In the rows, 128 means zero.
Each path below is one point turned by a fixed rotation once a step. After each direction that follows a path, write how fast that rotation turns it, in deg/step (0 if it stays still).
Each turn is a multiple of 5 degrees from 10 to 175, or 0.
Each row of a path follows its step; steps can be skipped.
path 1
step 0: [120 117 141 124 114 129 135 142 131 139 138 130 126 122 116 133 143 127
 126 121 132 120 120 125 133 131 119 121 133 127 129 118 127 121 134 139
 119 118 134 134 122]
step 1: [136 121 126 119 121 127 138 136 127 135 123 136 124 133 121 136 138 136
 113 133 133 118 125 118 129 133 127 114 124 136 122 129 136 142 140 133
 119 126 137 133 140]
step 2: [126 118 130 124 133 138 132 144 126 129 125 133 118 133 111 124 141 141
 118 120 138 131 117 131 126 141 128 119 123 131 124 125 133 119 133 122
 127 127 136 135 116]
step 3: [129 128 134 115 123 136 124 141 122 129 116 150 113 125 121 136 127 126
 125 126 141 118 137 125 118 136 135 124 132 125 123 129 134 126 143 131
 123 130 131 132 129]
step 4: [138 125 138 123 121 135 124 142 118 124 120 128 116 129 133 130 134 131
 122 120 135 107 116 129 133 136 134 115 122 136 127 128 121 116 127 130
 137 132 125 137 122]
step 5: [136 119 122 123 111 142 134 138 115 129 123 138 108 124 122 131 130 119
 131 135 135 126 113 130 126 127 130 129 137 133 127 118 127 120 134 131
 132 125 125 126 138]
step 6: [141 126 122 128 114 120 130 132 126 128 110 127 116 133 126 132 142 120
 129 124 146 129 117 127 129 126 141 129 114 138 122 131 132 124 128 124
 129 134 125 138 129]
step 7: [132 115 120 128 124 128 124 144 120 138 130 132 122 124 120 133 136 115
 138 131 135 130 128 131 127 122 131 127 124 126 130 113 127 108 130 128
 121 133 126 147 124]
step 8: [135 120 123 127 113 124 130 142 127 138 126 136 126 127 127 140 129 123
 122 134 123 120 126 128 121 119 148 124 104 128 130 126 127 133 135 131
 128 138 123 133 132]
Directions:
[129 125 124 129 125 125 128 124 131 135 130 127 126 126 128 132 128 129
 131 126 129 128 126 128 131 128 125 127 123 124 127 124 129 131 126 128
 124 128 125 128 126] => 45
[131 130 125 131 133 131 126 129 124 129 128 127 130 132 126 127 131 131
 132 130 127 128 128 128 134 132 126 124 129 129 128 126 124 127 122 127
 127 130 129 132 127] => 145
[129 128 125 124 130 126 133 128 124 130 125 133 128 126 128 130 125 126
 127 133 127 126 131 130 130 130 125 131 131 128 132 131 131 129 127 129
 124 130 126 127 131] => 160
path 2
step 0: [138 122 118 114 123 133 126 143 140 121 128 112 122 133 128 116 128 131
 121 126 133 121 134 120 131 129 140 123 128 128 130 121 141 133 134 123
 116 117 125 127 131]
step 1: [129 128 121 128 140 122 135 112 132 133 123 139 133 122 127 126 129 132
 122 109 141 127 122 113 125 117 130 140 116 131 121 125 132 138 128 132
 118 126 129 134 126]
step 2: [115 125 129 139 127 109 134 118 132 128 126 124 120 137 113 118 127 130
 128 130 120 125 129 138 122 136 128 141 129 115 132 134 135 136 120 128
 135 114 128 129 125]
step 3: [121 125 130 119 133 133 119 136 120 120 135 126 123 135 131 119 122 132
 137 123 124 127 133 113 132 136 121 134 134 144 136 125 129 127 134 143
 129 108 131 120 124]
step 4: [116 123 132 131 128 131 126 117 120 131 135 139 120 129 129 128 130 123
 130 113 137 141 132 129 131 124 130 135 129 121 121 121 106 133 143 123
 121 136 128 118 126]
step 5: [139 132 132 143 127 124 135 122 126 124 127 124 128 140 122 127 134 126
 135 129 118 129 140 126 133 135 144 113 136 117 141 126 118 131 130 123
 129 120 115 135 132]
step 6: [136 133 131 125 130 134 125 134 139 127 132 130 134 126 137 123 131 135
 135 113 113 119 121 126 131 136 133 130 127 146 131 116 118 128 131 139
 131 136 136 143 126]
step 7: [124 128 135 128 119 132 118 132 136 145 122 122 130 125 112 127 118 125
 122 121 131 131 134 144 124 128 139 134 118 126 121 132 126 132 142 128
 125 139 121 130 115]
step 8: [134 145 120 130 135 126 126 132 122 140 123 128 132 139 125 134 126 130
 125 131 122 119 139 115 128 132 146 123 117 135 123 135 134 129 122 118
 136 116 127 117 129]
Directions:
[127 127 133 128 128 125 127 127 128 132 132 129 127 126 126 128 128 128
 130 127 130 126 131 125 124 132 125 124 129 127 123 131 128 132 124 125
 127 130 123 130 128] => 125
[127 121 128 129 129 124 127 124 128 126 129 131 125 129 128 129 127 128
 129 127 130 128 123 125 125 129 126 128 132 126 128 129 131 129 134 131
 132 124 129 126 132] => 40
path 3
step 0: [126 144 114 127 137 127 129 115 131 115 125 104 121 133 120 138 118 135
 123 120 136 119 121 131 124 130 116 129 129 137 121 141 124 117 129 129
 124 133 132 117 117]
step 1: [118 123 128 128 133 138 126 114 129 122 129 128 130 132 108 126 129 124
 128 118 138 133 127 130 120 137 129 126 136 137 129 112 113 127 136 139
 132 129 138 154 116]
step 2: [131 137 121 124 138 114 148 114 129 131 118 137 129 120 128 129 138 110
 127 125 113 128 130 119 130 127 138 130 129 134 133 119 129 129 124 126
 119 118 146 140 135]
step 3: [122 128 127 139 142 134 138 143 116 136 133 136 126 139 137 135 125 121
 137 125 103 122 135 128 129 108 115 126 133 129 119 118 132 127 130 125
 128 135 126 133 129]
step 4: [132 131 129 133 126 125 133 130 140 120 131 119 129 134 140 137 143 132
 108 135 125 122 129 137 121 120 113 115 145 138 135 123 140 138 131 131
 137 130 119 116 120]
step 5: [126 126 128 128 120 128 129 124 137 126 115 105 117 136 127 126 121 132
 126 112 119 131 127 136 140 137 132 118 118 134 141 119 121 120 125 141
 135 141 123 121 114]
step 6: [126 129 120 124 116 127 129 127 131 130 131 124 117 126 131 109 117 116
 123 127 136 129 134 123 130 140 130 136 130 143 127 120 140 122 122 129
 120 119 127 153 111]
step 7: [123 134 119 117 136 130 141 122 125 132 126 125 117 138 132 136 126 127
 143 124 127 129 113 127 144 131 126 140 135 135 115 129 140 131 140 118
 128 111 144 130 130]
step 8: [134 125 139 119 151 137 140 127 127 126 138 133 138 123 115 135 118 128
 130 128 118 119 124 143 121 127 108 124 130 134 123 126 129 137 128 120
 143 127 128 136 119]
Directions:
[129 129 129 129 129 130 132 133 131 130 124 134 128 132 130 129 126 128
 127 127 129 130 125 126 127 126 123 131 125 131 123 129 130 129 128 129
 127 124 128 127 132] => 85
[128 128 127 123 125 130 131 123 125 128 125 132 129 129 128 122 129 130
 127 130 126 126 128 122 132 130 124 128 129 127 125 127 123 128 132 126
 128 128 129 130 127] => 70
[129 132 129 132 128 132 130 126 130 124 132 129 129 129 128 131 127 130
 129 129 131 123 129 127 129 132 126 126 128 126 130 124 127 122 126 126
 133 127 126 125 130] => 85
path 4
step 0: [124 135 139 132 116 133 122 119 129 128 127 120 125 134 136 118 135 144
 126 134 131 143 127 131 132 132 140 129 144 122 122 130 148 139 125 136
 138 135 131 128 137]
step 1: [129 135 135 126 138 128 129 130 117 115 133 138 129 122 123 110 122 128
 117 132 127 131 134 127 125 119 114 142 127 124 125 144 147 134 127 118
 135 134 129 121 121]
step 2: [122 133 129 119 127 129 114 137 143 116 132 129 123 127 123 124 133 116
 129 127 129 119 125 134 135 135 135 137 120 138 136 118 142 146 138 126
 140 136 119 134 125]
step 3: [131 132 125 121 124 130 140 127 134 114 132 133 129 128 117 125 148 122
 133 133 122 122 137 130 121 132 126 136 145 124 125 135 135 119 140 141
 123 122 123 144 119]
step 4: [117 132 116 128 103 121 134 133 125 140 140 126 127 117 122 126 129 114
 114 125 136 117 132 119 118 133 131 127 134 131 129 134 130 125 136 120
 134 134 127 130 134]
step 5: [123 122 141 114 118 129 118 115 118 130 139 125 129 129 134 135 131 127
 121 128 139 120 131 126 131 145 134 144 136 121 130 132 126 133 124 135
 115 113 120 120 128]
step 6: [119 138 128 139 130 127 135 129 138 130 144 116 119 120 141 132 126 138
 122 142 129 142 129 133 128 136 124 133 135 128 120 147 133 139 126 121
 126 119 126 132 134]
step 7: [139 123 132 122 132 120 119 140 135 108 130 128 145 128 135 131 119 129
 113 126 136 123 134 120 127 123 124 130 133 126 125 136 141 134 121 122
 142 118 126 124 139]
step 8: [125 125 121 130 132 127 115 137 137 120 125 141 122 131 120 121 129 138
 117 125 134 130 119 129 137 143 123 128 131 117 131 126 130 143 138 129
 132 118 130 149 116]
Directions:
[130 129 135 134 128 125 129 129 130 128 128 130 131 134 131 125 124 131
 126 125 127 127 126 131 129 128 127 129 127 130 129 131 131 131 123 129
 129 128 129 131 127] => 55
[125 127 126 126 127 123 127 126 133 130 130 125 126 128 133 130 128 128
 129 123 127 125 124 126 126 128 130 131 130 129 124 132 126 124 126 126
 126 125 130 126 125] => 45
[129 129 131 127 132 131 131 128 128 126 126 123 124 124 131 128 127 125
 127 127 126 126 131 131 127 127 130 130 124 131 129 132 124 136 129 129
 125 128 127 126 126] => 90
path 5
step 0: [124 124 132 120 121 143 129 133 111 112 117 132 135 132 129 129 132 117
 136 134 143 119 126 136 128 133 138 129 126 126 126 115 121 119 125 144
 123 137 128 130 121]
step 1: [132 124 135 119 134 129 129 128 130 115 122 136 131 132 131 133 129 133
 123 116 143 128 146 134 120 147 133 126 113 124 116 120 124 130 125 131
 124 139 111 129 121]
step 2: [120 120 119 116 130 123 142 125 110 120 136 131 135 134 131 141 129 116
 134 125 124 129 128 119 121 138 139 126 117 120 121 125 127 122 123 132
 125 125 112 142 124]
step 3: [114 124 130 120 142 122 128 117 115 119 137 127 137 127 133 127 135 132
 131 119 135 129 136 133 123 120 117 124 123 123 122 111 124 125 115 141
 127 128 125 127 109]
step 4: [119 132 126 112 132 130 133 132 121 116 134 136 127 139 125 125 140 128
 127 112 126 114 130 134 134 130 118 119 130 104 117 121 127 128 131 123
 119 122 121 133 127]
step 5: [123 116 130 121 135 132 134 134 134 115 136 137 123 135 133 135 125 108
 143 120 138 121 121 139 136 132 123 115 127 118 127 121 129 122 116 138
 136 128 130 126 120]
step 6: [127 132 126 120 124 133 128 135 114 120 119 147 124 128 122 122 134 123
 132 133 142 127 135 136 131 135 128 119 130 119 117 126 110 118 115 135
 124 134 120 117 120]
step 7: [133 111 128 133 132 131 139 130 133 119 122 132 124 129 122 136 134 116
 135 117 125 131 141 133 127 143 133 129 121 113 115 123 124 127 124 123
 119 135 114 126 112]
step 8: [122 118 112 125 133 127 131 130 114 129 129 139 137 116 127 137 129 108
 131 124 135 129 135 131 115 129 125 130 125 124 117 125 121 122 114 135
 122 118 121 142 123]
Directions:
[130 125 129 124 130 127 128 130 127 123 130 128 124 127 127 117 129 127
 127 126 126 124 125 128 129 128 125 128 130 130 129 129 129 127 130 129
 132 125 131 127 128] => 60
[127 128 132 131 125 126 125 128 124 128 126 128 126 129 126 124 131 130
 128 127 124 129 129 128 129 124 130 131 127 127 130 121 127 126 130 130
 122 132 130 124 124] => 115
[124 126 125 128 127 126 125 127 131 131 132 125 130 127 130 128 135 130
 130 127 126 125 127 128 133 126 124 128 128 131 126 125 126 130 126 127
 124 126 129 133 129] => 65
